(in the rows, 128 means zero)
These are runs of 6 systems, one row a step. Runs of the same system follow the same rule from any start.
trace 1, Topir (8 x 26):
[[135 114 138 164 117 139 213  72 106  90 100  91  99 140 157 142 116 115
  187 148 119 115 126 121 131 150]
 [160 136 105 139 167 152 127  71  60 156 115 128 132  78  89  94  82 152
  112 122 109 115 109 127  89 136]
 [145 133 117  86 186 110  74 153 158 140  93 180 157  96 114  91 126 119
   81 140 145 156 103 146 157 107]
 [112 165 140 125 130 112 140 169 185  84  86 132 102 156 154 137 153  92
  186 157 166 131 102 132 169 136]
 [110 186 127 165  99 170 150 136  88 108 132  89 103 140 104 128 113 138
  196 133 111  82 112 114  83 155]
 [115 133 119 117 123 163  82 157  92 158 159 154 174 112  74  89 107 143
   81 127  68 105 128 128  94 122]
 [ 95  71 144 107 120 110 116 173 195 124 137 171 152 142 137 111 153  87
   87 143 105 146 125 131 178 121]
 [111  73 134 167  98 137 192 111 172  83 121  88  93 153 148 145 145  99
  182 130 136 121 129 110 143 155]]
trace 2, kav, 8 rows:
[[121  59 100 170 161 152 101 122 181 107  97 118 150 110  67  81 145  93
  126 129 112 129 123 117 115 146]
 [139  76 118 136 156 141 121 121 168  60  65 116 193 152 122 119 152 114
  136 166 107 142 168 139 136 105]
 [126 135 155 167 151 117 169  93 100  99  77 135 164 161 151 127 147  84
  161 185  77 134 162 147 135 129]
 [145 131 139 189 158 102 165 106  87 150 109 152 146  98 123  70 150  60
  145 149 104 144 109 129 106 155]
 [172  99 116 136 142 106 144 165 141 106 104 145 178  85 128  48 152  89
  128 134 158 154  91 127 117 127]
 [158 126 135  99 103 133 176 180 139  51  91 132 177 133 165  93 133 118
  160 167 141 125 103 135 148 110]
 [119 158 151 129 100 159 200 144  83  93 112 138 131 134 141  98  99 112
  168 172  80  93  89 130 137 145]
 [114 113 127 137 130 161 157 134 112 140 129 159 116  89  87  58  90 102
  123 143  81  98  61 118 132 161]]
trace 3, Num (8 x 26):
[[ 96  64 132 100 125 132 140 133 178 150 145 167  90 107 122 107 102 110
   82 124 112 126  78 119 190 145]
 [116  74 104 117 134 159 133 104 203  82  97  90  80 135 117 156 110 146
  151 118 162 119 114 114 162 136]
 [125 147 101 126 163 179  90  86 121  94  80  88 135 150  86 161  98 177
  148 139 114 103 163 133 108 115]
 [103 179 134 143 189 126  64 104 102 168 102 163 145 143  89 134 130 112
  106 156  76 131 155 148 123 124]
 [100 152 142 175 163  76  97 143 164 166 126 154 111 139 124 124 188  57
  139 131 142 160 131 129 134 150]
 [145 128 123 173 100 108 132 167 152  97 136  82 148 143 142 127 189 106
  183 109 179 143 150 112  83 132]
 [159 130 135 130  80 136 151 156  70  98 151 103 207 142 147 113 143 151
  136 133 106 121 170 128  75 105]
 [132 108 160 115 101 110 180 124  68 158 161 175 162 120 163  98 114 110
   85 149  67 132 126 138 143 124]]
trace 4, gilis (8 x 26):
[[110 136 158 165 144  92 137 115 143 107  98 131 154 180 160 157 183  78
  156 167 109 154 184 146 145 124]
 [149 153 141 203 131 100 171 102  70 142 131 111 142 125 141 109 161  86
  175 135 122 138 144 125  75 149]
 [187  92 114 144 135 109 147 135  93 132 130 134 193  77 126  55 142 113
  110 117 139 152 119 123  86 120]
 [165  92 138  81 116  97 170 161 146  90 114 154 172 117 187  99 137 118
  113 148 150 157 113 138 169 101]
 [138 156 150 109  94 125 215 133 109  91 115 122  96 136 187 135 106 124
  178 150 147 116  89 129 160 136]
 [142 152 113 121 118 172 167 127  83 121 124 123 103  87 103  83  71 147
  152 126 122  87  60 115 112 150]
 [121 106 104  81 148 168  96 159 163 114 104 158 133  96  82  83  87 144
   94 137 114 109  71 128 159 124]
 [ 77 132 135 103 140 146 109 156 206  89  88 141  98 167 120 153 123 113
  145 161 121 114 113 133 191 129]]
trace 5, dum:
[[125 104  97  85 119 163 113 144 183 109 132 103  76 106 107 135  90 175
  128  94 177 108  82 110 152 132]
 [106 146 110  95 139 178  89 113 157  85  94  97 109 165 106 183  97 185
  145 138 129  99 149 131 143 111]
 [ 76 168 138 139 159 149  82  87 112 161 124 139 105 165  94 175 110 135
  116 145  70 108 164 140 134 136]
 [ 88 123 128 170 164 106  71 106 152 201 155 144  93 128  90 140 153  91
  101 103 119 142 140 120 120 153]
 [132  96 113 161 146  93  82 133 190 132 135  99 134 136 124 143 191 106
  134  96 183 165 168 118 110 125]
 [152 129 137 150 120  99 128 122 118  96 120  94 184 170 165 161 181 128
  151 136 143 157 206 139  98 102]
 [150 140 159 147 111  91 168 104  45 158 159 143 174 136 174 128 145 115
  113 141  91 148 171 140 105 118]
 [166 101 137 122 112  85 174 124  87 176 176 155 130  77 165  87 127 112
   93 101 143 154  97 123 127 133]]
trace 6, dum, 8 rows:
[[106 147 160 107 157 107 134 137 118 151 107 205 141 128 138 101 118  85
   93 177  76 138 103 151 180 127]
 [113 126 134 163 133 112 169 138 162 133 121 139  69 108 128  95 139  67
  170 130 154 126  64 111 149 175]
 [149 129  95 151 118 168 117 168 146  71 104  80 154 118  88  93 137 140
  180 117 159 106 112 108  74 133]
 [117 147 134  95 120 159  99 175 119  85 108 144 208 162 112 115 125 146
  113 173  71 112 154 149 128  94]
 [ 73 121 171 133 119 121 161 131 130 149 137 181 112 153 143 123 123  73
  114 170  56 120 114 137 181 147]
 [114  73 119 184 123 140 166 113 159 134 139 111  83  99 101  92 132  83
  157 111 132 119  87  98 119 177]
 [159  80  87 133 141 165 100 137 158  69  89  91 183 114  86  94 134 151
  137 124 144 124 139 119  91 110]
 [126 138 144 102 158 133 117 128 126  88  72 157 191 162 139 130 128 123
  115 190  77 133 160 159 160  94]]
trace 7, sobap (8 x 26):
[[122  44 108 119 162 115  90 104 206 127 115 130 128 122 114 134 143 118
   85 113 145 159 144 125 163 120]
 [134 124 124 145 160 119 126  70 156  92  76  85 117 169 151 189 145 135
  165 139 157 146 181 135 139 117]
 [146 195 133 172 168 113 127  73  48 154 108 120 141 132 125 139 135 125
  154 143 113 132 162 140  82 130]
 [150 162 136 139 158  82 101 157  91 181 141 178 170  97 127  76 156  88
   95 126 128 160 116 138 106 125]
 [143 122 136 112 103  84 135 202 175 104 136 137 149 129 170 106 177  99
  140 123 186 159 113 127 145 118]
 [143 144 132 124  65 146 183 159 114  66 137  79 131 150 169 139 128 154
  189 128 156 105 124 116 108 124]
 [135 138 133 110  90 170 167 127  50 131 156 129 148 112 122 103  74 164
  116 133  75  89 109 123 104 130]
 [107  81 135  86 127 133 134 134 138 162 151 184 114  98 121  95  89 119
   65 129  87 121  82 128 178 134]]
trace 8, kav, 8 rows:
[[103  79 137 163 171  98 114 100 162 170 120 168 123 122 113 109 154  60
   95 139  98 155 130 131 155 148]
 [149  89 113 170 154 102 130 122 188  92  90  97 137 127 130 119 179  88
  166 124 181 159 140 120 121 134]
 [177 146 121 147 132 131 148 123  88  69  85  95 199 142 143 119 150 139
  170 154 134 133 169 137  83 106]
 [146 158 161 125 128 108 165 128  46 146 128 173 184 123 159  96 126 106
  108 167  76 137 135 150 124 120]
 [128 123 150 132 120  87 174 154 128 161 147 175 106  92 155  77 138  71
  122 131 135 144  66 124 159 151]
 [153 105 107 123 103 141 162 173 167  82 118 101 114  98 129  85 128 125
  170 110 188 118  67 106 125 142]
 [143 135 113  89 103 189 145 151 110  59 101 107 162 132 117 114  83 181
  148 150 111  88 115 129 119 109]
 [ 89 140 147 101 133 162 142 114  98 137 118 171 124 141 117 124  76 127
  102 173  44  95 110 142 169 132]]
trace 9, sobap (8 x 26):
[[ 92 227 142 116 100 133  86 192 108 150 166 132 113 155 117 149 131 144
  151 122 133 104 123 129 110 130]
 [ 86 143 135 122  74 141  87 197 130 160 208 130 132 143 106 129 138 140
  108  99 112 108 131 113 103 132]
 [ 98  62 128 112  67 143 113 158 163 134 199 107 139 151 127 152 136 151
   92  93 113 120 160 112 126 120]
 [117  51 129 122  93 141 147  78 135 131 169  92 120 149 149 182 117 161
  101 100 107 128 181 118 136 120]
 [140  81 125 135 147 117 144  30  96 170 143 116 105 118 144 167 104 152
   93 105 117 143 164 127 133 128]
 [164 121 119 123 190  85 112  53 108 181 112 143 108  96 144 141 122 132
   91 109 161 172 138 137 143 121]
 [166 179 122 110 181  73  99 111 130 149  99 136 111 113 161 148 145 129
  133 116 211 172 127 142 141 110]
 [155 235 132 112 136  94 109 160  99 132 120 122 124 133 157 149 146 145
  166 123 193 140 127 139 111 112]]
trace 10, Num, 8 rows:
[[173 138  93 117 121 151 144 135 114 105 123  91 110  80 116  96  97 165
  161  94 191 112  75 107  96 136]
 [144 158 113  54 134 161  90 170 118 102 108 151 174 117 109 105  89 177
   97 145 121 112 108 142 140  93]
 [ 68 167 157  92 129 135 126 151 150 134 121 176  92 160 138 148 103 111
  123 166  91 111 100 143 197 135]
 [ 76 133 124 166 116 154 125 129 167 143 150 105  46 133  89 144 123 110
  167 108 133  99  96 103 130 173]
 [120  94  90 142 127 170  63 146 163 114 140  84 154 129  62 120 137 157
  121  97 131 115 151 109  77 125]
 [108 103 138 117 137 133  85 132 147 108 114 138 194 177 126 154 150 129
   94 158  73 137 198 149 139  93]
 [ 93 124 164 180 136 100 165  76 115 152 129 135 107 169 158 164 151  78
  143 154  85 141 168 136 148 148]
 [158 104 115 199 144 104 147  82 102 161 143  95 116  96 118 108 155 101
  151  92 157 146 131 107  73 155]]
trace 11, Topir, 8 rows:
[[ 96 100 135 147 129 109  89 136 126 205 190 161 126 109  99 108 142  99
   69 100  95 139 130 119 118 145]
 [134  51 115 135 110 104 115 155 206 111 147 106 141 129 139 127 176 109
  121  97 174 158 147 112 132 122]
 [150 100 128 142 109 139 166  93 126  68 106  67 151 166 161 167 138 150
  169 136 136 127 184 127 113 112]
 [149 147 139 137 154 124 151  54  38 157 121 135 150 125 140 138 101 144
  111 146  81 129 161 142 112 121]
 [154 133 130 121 174  74 119 109 108 194 130 182 124  81 137  94 129  98
   80 118 146 168  99 139 145 129]
 [161 139 115 112 133  95 129 168 177 105 110 116 110 108 154 114 154 120
  161 108 223 153  90 124 140 125]
 [144 193 122 108  99 160 142 155 103  71 108  88 136 153 143 151 112 174
  187 139 156 100 129 129 105 114]
 [103 187 149  99 115 151 120 141  60 159 154 161 141 139 122 131  85 155
  103 149  66  98 127 140 128 121]]
trace 12, gilis (8 x 26):
[[166 181 132 156 134  80 119 118  84 146 142 100 149 136 161 152 173 130
  155 108 178 160 173 132  79 114]
 [177 161 133 116 107  94 129 153  56 156 171 131 184 108 158 109 143 151
  107 108 147 148 147 132  80 103]
 [151 125 146  79  80  89 152 175 102 154 188 159 149 110 184 113 132 136
   88 111 150 148 112 130 143 108]
 [135 117 138  85  66 116 181 152 128 132 184 120  85 119 182 143 109 153
  130  97 171 126  94 113 157 131]
 [135 117 110  86  86 170 155 115 110 122 160  95  84 109 131 147  68 197
  129  98 145  94  98 112 133 130]
 [113 118 113  69 136 172 101 104 128 143 136 139  99 117 101 149  59 188
   84 120 107 101 109 129 160 118]
 [ 79 146 127  99 164 137  75 106 167 159 122 152  66 146 106 175  99 141
  103 128 122 120 121 135 180 132]
 [ 89 170 115 154 164 133  59 108 163 156 123 105  71 152  88 180 136 135
  147 108 151 124 147 124 121 142]]

Name the system that made each run.
trace 13, 2 rows:
[[145  85 118 124 170 129 102  69  91 164 124 148 171 107 107 118 109 139
   61 131  77 141 163 139 120 112]
 [131 100 145 123 174  68 125  95 161 154 105 167 120 130 165 143 153  84
   98 141 144 180 141 146 183 120]]
 => sobap
trace 14, 2 rows:
[[ 94 117 123 167 160 130 111 149 197 122  93 141 101 125  87  96 151  66
  156 144 129 126  88 121 148 162]
 [121 127 115 178 137 151 108 159 171  71  85  97 161 150  90 104 169  96
  182 147 131 119 140 121  93 137]]
 => dum
trace 15:
[[143 143 128 111 136 137 154  81 127  77  81  91 115 164 167 188 112 165
  168 147 149 127 162 140 145 106]
 [127 204 142 148 156 127 140  79  40 173 123 144 109 122 122 134  99 130
  137 144  93 114 125 139 109 142]]
 => sobap
trace 16, 2 rows:
[[146 146 118 173 165 144 122  83  54 154 113 129 162 103  87  92 116 122
  126 138  81 118 139 131  74 137]
 [142  98 130 111 167  92 103 145 145 155 115 188 172 102 125  80 144  90
   69 140 120 164 116 142 152 115]]
 => kav
trace 17, 2 rows:
[[116  60 129 161 161 130 131 116 172 103  85 147 170 137 112  96 154  73
  118 166  81 143 143 135 147 132]
 [137  90 134 179 153 116 163 105 154  80  69 119 159 143 137 107 165  72
  165 166 114 142 146 133 133 137]]
 => kav
trace 18, 2 rows:
[[159 188 124 128 136  90  80 145  98 141 142 109 165 139 148 154 168 152
  136 107 179 155 176 137  84  99]
 [145 183 154 111  90  86 127 171  76 150 176 139 169 146 180 143 157 138
  121 122 140 146 161 140 107 104]]
 => sobap
trace 19 (2 x 26):
[[109 153 142 139 100 147 170 163  95 150 154 159 106 102 113  70 102  98
  141 139  93  97  58 116 126 163]
 [120  81 105 104 105 169 122 183 167 113 148 132 133  93  85  69 104 134
  110 111 127 102  70 108 128 140]]
 => Topir
trace 20 (2 x 26):
[[ 63 155 146 129 146 113  95 147 180 167 137 164  67 152 116 154 138  89
  123 136 121 127 107 129 177 150]
 [ 97 122 117 189 118 138 109 134 179 124 143  78  87 150  98 150 167 106
  178 101 155 120 139 103  97 159]]
 => dum
trace 21, 2 rows:
[[150 151 118 112 100 113 136 138 149 104 143  75  91 142 168 175 139 165
  170  93 213 134 134 116 123 119]
 [138 176 128 107  97 150 117 120  67 126 157  91 143 152 138 174 106 197
  135 117 123 107 170 130  92 104]]
 => dum
trace 22 (2 x 26):
[[165  86 130  87 151  81 138  84 145 130 117 134 133 125 186 163 130 144
   93 120 169 176 157 141 172  97]
 [167 161 135 131 151  97 175  59  83 133 104 111  94 126 181 166 116 141
  159 128 172 147 138 136 134 126]]
 => dum
trace 23, 2 rows:
[[129 112 152 133 115  86 111 166 132 133 153 149 200 158 158 125 187  98
  100 139 111 164 181 139 123 102]
 [134 113 163 158  79  80 194 132 105 140 171 119 133 146 194 141 170  91
  148 122 134 151 151 122 125 135]]
 => gilis
trace 24:
[[109  53 126 160 111 152 177 111 185  67 101  89 118 155 133 131 141 104
  168 141 117 118 135 112 146 146]
 [137  95 111 171 155 174 148  53  95 106  92  93 139 124  93 124  99 140
  145 143  80 104 151 123  98 138]]
 => Topir
trace 25, 2 rows:
[[152 120 124  66 136 148 165 135 126  95  90 160 131  96 143  92  74 144
  115 156 126 117  70 136 177 118]
 [111 148 125  90 146 157 151 126 152 107  89 149  71 115 122 118  74 130
  143 153 130 102  58 131 186 144]]
 => Topir
trace 26:
[[ 72  96 136 119 135 136 119  94 190 139 131 128  58 158 126 185 114 125
  116 123 117 125 132 123 188 144]
 [101 115 108 173 153 142  93  69 156 151 131  83  69 141  91 177 131 138
  147  99 139 122 158 110 110 151]]
 => Topir
trace 27:
[[113 199 152  99  86 107 150 171 122 132 161 125  82 153 178 169 130 140
  164 119 170 123 111 126 148 129]
 [121 170 121 118  78 153 125 158  87 158 196 105  97 112 113 130 104 173
  138  87 143  96 101 106  90 140]]
 => sobap
trace 28:
[[149  92 113 195 154 134 173  77 130 106  89  96 114 106 113  97 137  90
  176 130 139 131 114 113 104 160]
 [178 133  95 143 179 151 110 108  98  99  71 117 184  93  87  78 116 139
  138 143 127 126 126 133  83 118]]
 => Topir
trace 29:
[[ 86 135 148  91 130 116 142 125 168 150 134 163  56 137 156 161 104 116
  119 136 135 128  90 131 206 141]
 [ 99 138 108 144 123 151 115 110 161 142 148  87  40 125  99 165 110 147
  160  89 166 105 104 104 125 158]]
 => Topir
